In the rows, 100 means zero.
Each path below is one point turned by a fixed rotation once a step. After each direction that follows a path, write how fast that rotation turns it, in deg/step (0 if it stays still).
Each turn is a multiple of 5 degrees from 10 to 175, or 0.
Each row of a path follows its step; steps can be skipped.
Rotation 1:
step 0:  89 118 100  95 120  63 103 127 101  81  95  88 104  91  92  94  97 126 105 112 102 100  81 104 114  88  89 101  84  92  84  70  98  67  76 106 124 107 100  71  70
step 7: 117  88  81 109 125  85 108 100 113 137 104 100 109 110 101  90 104 116 134 123  80  83 109 114 115 129 103 109 131  82  97 117  84  93  78  87  87 111 100 109  82
step 15: 119 102 112  98 104  98  81  81  94  98 105  78 105 129  81  88  88  77 107  98  85  81  97  96 110  94  99  85 107 102 105  94  90 114  62  73  91 107 102 122  49
step 18:  93  99  80 128  99  82 107 114 102  95 111 103 114 102  94  73 106  80 100 120 122  81  91 122 130 111 103  97 107  98  96  84  95  70  54 106  93  83  99  81  83
step 22: 101  89 118  94 116  75 101 114 100  86  94 113 100 105 116 129  73 100  95  88  65 107  81  80 132  94 116  90  93  83  68 130 110  93 103  80 104  89 114  94  96
step 23: 116 124 113  88 107 102  92  83  85 107  98  84 110  77 110 131  95 105 117 102  96 105 127 113 102 104 106  72 110  85  63 123 112  90  74  96  81  96  88 119  72
step 25: 115  71  89 117 124 100  96  95 133 107  93  85  93 114 100  86  94 118 106 112  53  93  85  96  99  99  86  99  77 102 111 120  87  79  85  84  73  94 109 124  92
step 28:  91 113  91 116 127  75  97 137 115 101  97  94  85 116 121  98 111 105 112 100  94  88  99 120 116 107  93 109  75  67  82  61 112  91 105  85  72  99 103  96  97
step 31: 121 101 127 104 117 105  91 123 101  97  88 109 102 129 111 118  95  98  99  79 105  91  97  87 128  80 112  79  86  94  84 130 118  94  87  94  70 135 121  99  87
step 34: 126  83 104 116 106  60  76  97 100 106 101 121 100  99 104  99 110 101 129 102  70  85  87 103  99 101  86  93 104  99  95 112  89  73  65  77  91 105  89 127  75
 93  98 103  99 100 100 106 104 102 107 108  96 103  99 104  98 100 108  97  92 103 101 101 101  98  96 102  97 106  93  96  96 100 109  98 104  99 111 101 106  89 => 90
109 101 100 101 105 108 100 102  97 101  97  95 100 109  92  95  90  99  93  98 100 101  98  94  98  94 103 105  90 105 106 101 102 110  99 103 101 106 101 102 100 => 65
106  94 103  96 108 113  95  94 100 101  97 101 103  98 101 107 108  98 101 101  94  98  94 100 103  93 110  93 106 100 100 103  99 104 105  97 101  98  94  98  92 => 40
103  93 100  99  89 104 103 104 102 104 100  95 101  95  97 103  98 104  99 101 104  97 103  94 106  97  94 105  95  88 107 103 106 100 104  91 101  92  99  98  95 => 135
 91 100 101  94  97 109  93 100 102  91 106  91 100 106  98  97 102  98 100 106 107 100 100  98  98  98  96 103 104 104  94 100 102 101  89  98 110  96  99  94  96 => 120
 97  97  98 101  94 105 104  98 105  96 104  94  96  96  94  99  98  96 102  96 101  99 102 101 104  90 110 101  99  94  96 106  92  91  97 103  95 107  97  99 111 => 170
Rotation 2:
step 1: 109  61 134 113  97  85  84 121  92 102 124  75 123 107 105 114  96  81  85 106  81 105 116 115 132  88  91 104  89 108  85  86 110 107 123 116  82 117 114  86  96
step 6:  96 121  68  79  85 101 106 136 133 109 110  79 116 109  90 106  91  88 111 111  95  92  94 103 122  93  92 119  90  93 110 131 124 102  66 108 109 130 102 104 104
step 11:  83 101  92  95 102  88 105  83 112 116 116 109 124 109 103 113 100  73  87  87  93 123  52 109  97 107  85  59  92 106  91 112 104 100 116 122 112  89  84 125  74
step 12:  88  94 111 101  76  93 108 115  99  98  91 107  99 119  79 102  65  77 108  89 123 105 102 107  92  91 107  82  72  76  94  97 122 103 122  97  93 123 154 103 109
step 17:  98 116  86 102 112 119 103 107 110  78 154  88  95  90  84  75  78  91 100 101  83  98  97 102  76 104  93 116 103 105  98 142 107 113 113 129  93  79 116 107  99
step 18: 104 111  98  90  97  91  80 125 126 113 130  99 115 103 102 102  84  96  79  86  81 109 126 105 131  73 116 101 104  98  89  63 131 107  99 119  84 119 100  80 110
step 19: 105 124  86 104  91 104  97  85  80 130 127  94  94 100 103 123 102  83  73  88  94 133  92  72 101  96 103 132  80 101  89 140  98  90 112 113  87  92  96 111 102
step 22: 112  95  84  97 115 105  78 108  99 129 100  96 114 105 116  97 108  76  76 102  80  77  84  99 124 108 104  91  78 136  89  90 103 127 135 100  68 110 114  94  89
step 26:  88 109  93 106 126 105  89 103 140 104 115  98 129 107 114  80 104  74 100 107  65  98  73 103 117 100  84  78 102 101  99 110 118 105  94 118 122 125  81  97  74
step 32:  85 101 104  86 115 108  94  96  82  80 114  80 101 108  73  85  77  72  90  91 110 108  88  96  68 115  90  66  94 100  97 118 114 100 117 136 107  81 129 118  87
 96 107  92  99 100 103 110  96 100 106  94 101 101 108 102 104 106 106  90  92 108 106 102  98  99  99 102  97 100 103 102  99 101  93 105 105 103 108  98 104  96 => 90
 95  99  90 107 104 104  98  97 105  96  95  96  95  99 109  92  96 109 104 105  96  99 101 100 103  96  87  98  98  97  97 101  99  99  97  98 101 107 104 103 103 => 35
 99 101  97  94  95  99  89  98 101 107  97 104  93  93  98 106  96  98  95 108  95 106  95  97  96  98 105  91  98  98  97  99  99  88  95  95 101 100 100 107 100 => 90
 92 103 103  97  95 108 105  99  96 105 101  98  95 100  93 102  96 101  91  96 100  96  98 104  99  98  94 109  98  94 106 109  97 105  88  97 102  96 103 105 103 => 170
105 100 102  94 102 106 104 104 104  84 103  91  96 105  96 108 103 103  99 103  96 100 102  97 102  95 103  96 102 110 104  99 100  99  97  97  98  98 105 110 100 => 95
104 113 107 106 106  96  94  94  99  92  95 108  96 103 106 102  99 100  97  99 105 105  99  90 106  95 101 105  98  98 100  99 101 103  92 101  99  95  98  99 104 => 70
